R: a few groups of rows, each row roughly a mix of its group's hidden directions:
R (111 x 10):
[[ 12 -18  43  17 -17  -5   2 -41  31   7]
 [-21  37 -10 -10  22  41 -11 -17  -1 -33]
 [-41  -2 -19  38  13  12   9  38   4 -16]
 [-36  15 -31  -5 -45   0  -3  -8  33  -1]
 [-41 -21 -23 -35 -37  10  11  -2   4 -11]
 [ 31  -5  35   9  39 -22 -16 -11  29  11]
 [ 45 -17  27  -2  -9 -27 -18 -25  22  19]
 [-35  23 -44 -24 -27  21   5   0 -10   7]
 [ -9   8 -47  -5 -35 -16  -1  22 -34   8]
 [ -3 -10  12  40  -5   8 -13 -17  53  21]
 [-35 -36 -11   2 -43  -6  25 -18 -14  -4]
 [ 67   9  -8  14  -4 -13  13   1   8  20]
 [  6   0 -10  24 -49  21  -3  14 -29  32]
 [-44 -31  15   0 -33  10  17 -12   2 -30]
 [-50  -8 -33 -18 -19  14  23  22  -1 -11]
 [ 18  17  36  14  49  -1 -22 -10  10 -22]
 [ 29  21  30  26  38  27 -24  -3   5  -5]
 [ 27  -1 -10  21 -29  18 -40  37   4  15]
 [-41  18 -29 -17  16  22  36  11 -19   1]
 [ 33 -31  16  25 -25 -16 -36   0   4  23]
 [-26  24 -19 -31  34   1  21  30 -20 -13]
 [ 22  27   5  15  19  45 -10  12 -25  30]
 [-40 -10 -18  -9  44  -7  34  -5  -9  14]
 [ -2   9 -37  22 -27 -10  -1 -30  20 -40]
 [ 15 -32  16  22  15 -22   7 -46  27   5]
 [ 33 -25  32  20  -1 -13 -33 -10  33   5]
 [-26 -48  11   7  29 -28  12 -21  11  12]
 [ -5  -2 -17 -47 -23  -9  36   9 -31  12]
 [  8  23  -2  46  43  10 -19  12  -1  23]
 [ 22  13  21  34  32   8 -36 -17  26  -2]
 [-57   3 -28  -5  -8  18  11  12  -5 -29]
 [ -3  11  -1  15   1 -11  -1 -23   8 -68]
 [-12  49  -8 -13  -7   2  35 -18 -24 -27]
 [ -2  20 -37  48 -21  10   0  -9 -15 -27]
 [ 42  -5  30  -3  31  -8 -34  26   1  11]
 [ 46  30 -11  13 -10  -1   9 -27 -19 -32]
 [-42  23 -26 -31  26   9  25   9 -15   9]
 [ 33  -4  51  18   9  15  -3 -27  -1  23]
 [ 17 -17  19  34 -45  21 -15   1  -1  30]
 [-15 -25 -11   4  23 -28  35 -37  18 -21]
 [ 11  57 -18 -27  11 -12  19  -9  -4 -21]
 [-14 -23 -24 -26 -39  -6  25  19 -10  32]
 [-26 -49  -8  -8  -4 -38   7 -25  12  14]
 [  1 -42 -14  -4  -1 -56 -21  -4  -1   1]
 [ 33 -25  13  16 -50   7 -18 -21  15   7]
 [-39  17 -10  -9  37  -7  45 -10   3 -10]
 [ 40  22  -6 -13  16  10  -7  -6  -2  54]
 [ 24   5  17  34 -42  14  -9   5 -35  18]
 [ 41   3   2  10   9 -51 -14 -17 -15  19]
 [-46  -1 -29 -26   2   0  27  26 -20 -15]
 [ 45   2  25  14  28 -18 -10 -35  19   2]
 [ 23 -21  45   3  22 -16 -13  14   1  39]
 [ 22 -14  24  36 -43  17 -19  -2  15  21]
 [ 51  -5  30  -6  -8 -25   1 -26   7 -26]
 [  4  49   2  -1  44  14  -1 -13  23  20]
 [-30 -15 -20 -37  -4  -5  20  19 -44  -6]
 [ 11 -19  37 -34   1  -3   8  18 -29  37]
 [ 33   1  31 -11 -16  -3 -43  32 -13  16]
 [  0 -31  -9   8 -15 -31   4  20  12  53]
 [ 34  24  46  13 -10  27   1 -25  14   4]
 [ 18 -24  36  35  -9  -3 -19  -5  28 -31]
 [  9 -22  27   6  38 -36   6 -35  11  14]
 [-38 -13 -31 -32  25 -15  23  19  -8 -14]
 [ 32 -16  31  36   4   1 -31  -4  22  25]
 [-35  -6 -24 -32  31 -19  10   5  11 -34]
 [ -4  49 -36 -27 -11  -1  15  10 -17 -22]
 [ 42  40  15  16  22  20 -19  16  17  -4]
 [-39   7 -17  -8  34  -9  45 -19   7  -9]
 [-22 -36 -29  -4 -47   5   9  -6 -24  -6]
 [-23   8 -30   1 -51  16  10  19 -28  -2]
 [  4   3  20  -6  49 -30  13 -31  25 -15]
 [  8   3  21  -2  49 -33  28 -16   7 -23]
 [ 41   4  40  13 -17   5 -38  11   0  18]
 [ 13  13   9 -11  58 -26   9  12  27  -5]
 [ 36  14  15 -40  16 -31  13 -24   0 -20]
 [-26  11 -38 -28  23 -36  18  -4  11 -19]
 [ 51  -9  28  19  10 -34 -11 -12  17   8]
 [ -9 -18 -14 -45 -44   9  -6  -3 -31   2]
 [  4 -53  -4 -13 -17 -18   5  14 -38 -19]
 [-44  13 -29 -30   5  11  19  30 -21  -2]
 [-26  21 -24 -34  23  24  26  20  11 -22]
 [-14  32  -8 -28 -31   8  14  -4  -1 -48]
 [ 50  15  23  22   5  17 -30 -16   5  19]
 [-15  45  13 -16  17  24 -10  27  -4  36]
 [  8 -14 -23  -3 -45   9  26  23 -23  31]
 [-29  -3 -20 -46 -28   6  24   4 -29   7]
 [ 46  16  36  13  23  21 -19  -4  12  15]
 [ -4   8  42 -17  21   1 -17  24  -7  47]
 [-30  13 -20 -29   3  25  33  26 -17 -24]
 [ 26 -16  30   5  -2  10 -28 -10  53   3]
 [ 36  -1  48   7  38 -22  -8   2   5   2]
 [ 35  45  16 -12  14   5 -13   1  16 -37]
 [  5 -36   4  26 -12 -16   3 -46  32   3]
 [ 18 -21 -23   2 -40 -43  14  -9   3  24]
 [-39  23 -31 -16   7  31  20  20 -22 -10]
 [ 15  -8  30  32  36 -13  20 -32  23  -4]
 [ 28   3  26  26  14  -9 -26 -28  28 -30]
 [ 17 -17  27  12  37 -20 -17  -8  41  19]
 [-14  29  10 -39  42  -9  14  18 -23  10]
 [-14  -1  -6  -8  25 -39  27 -33  30 -20]
 [-46 -18  -2 -15  14  -9  40 -30  14  -2]
 [ -3 -31  -4  38 -37  13 -15  17   5  33]
 [ 18  -2  36  34  21   6 -41 -17  20   0]
 [ 15 -19  24  10  27 -48  -2 -33  14   2]
 [-27  45 -27 -30  12  11  14  22 -12 -10]
 [ 30  -2  21  28 -24  35 -19   9  -7  36]
 [ 36   2 -25  -2 -27 -21  32   9 -27  26]
 [-24  33   2 -30  28  13   9  35 -25  14]
 [ -6  -4  51  -2  31  32 -18  12   6 -22]
 [-30  15 -28 -30  -9  16   5  39 -30  -4]
 [-17  11  11   9 -27  36  -9  47 -22  14]]

one row of each group, then the others: which group is each in?
[ 12   9  29  44  33   4 -29  -8  10 -23] | U
[-12  11 -45   3 -29  -3   3  28 -38  13] | S
[-22  19  18 -11  38  10  -4  47   3  23] | F

[  9 -23  -3 -17 -51 -12   3 -11 -24  36] | U
[ 16 -35  31   1   0 -13   4  32 -41 -17] | F
[-25  -6 -32 -28 -50   9  17 -10 -13  -7] | U
[ 47  14  28  26   8 -16 -10 -23  14  25] | S
[-35  15  -5  -1 -11  16  14  18   0 -58] | S
[-17 -14 -33   6 -44  16  20  -8 -29 -23] | F
[ 36  21  11  17 -12  14 -41  34  17  -7] | F
[-37  22 -42  22 -12  20   0  -5 -25 -17] | U
[  3  17 -41  17 -38   1   1 -33  -3 -29] | U
[ 10 -14  11  29 -63   7 -11  -6   8  14] | S
[-44  10 -30  -5  30 -21  22  21   7 -20] | U
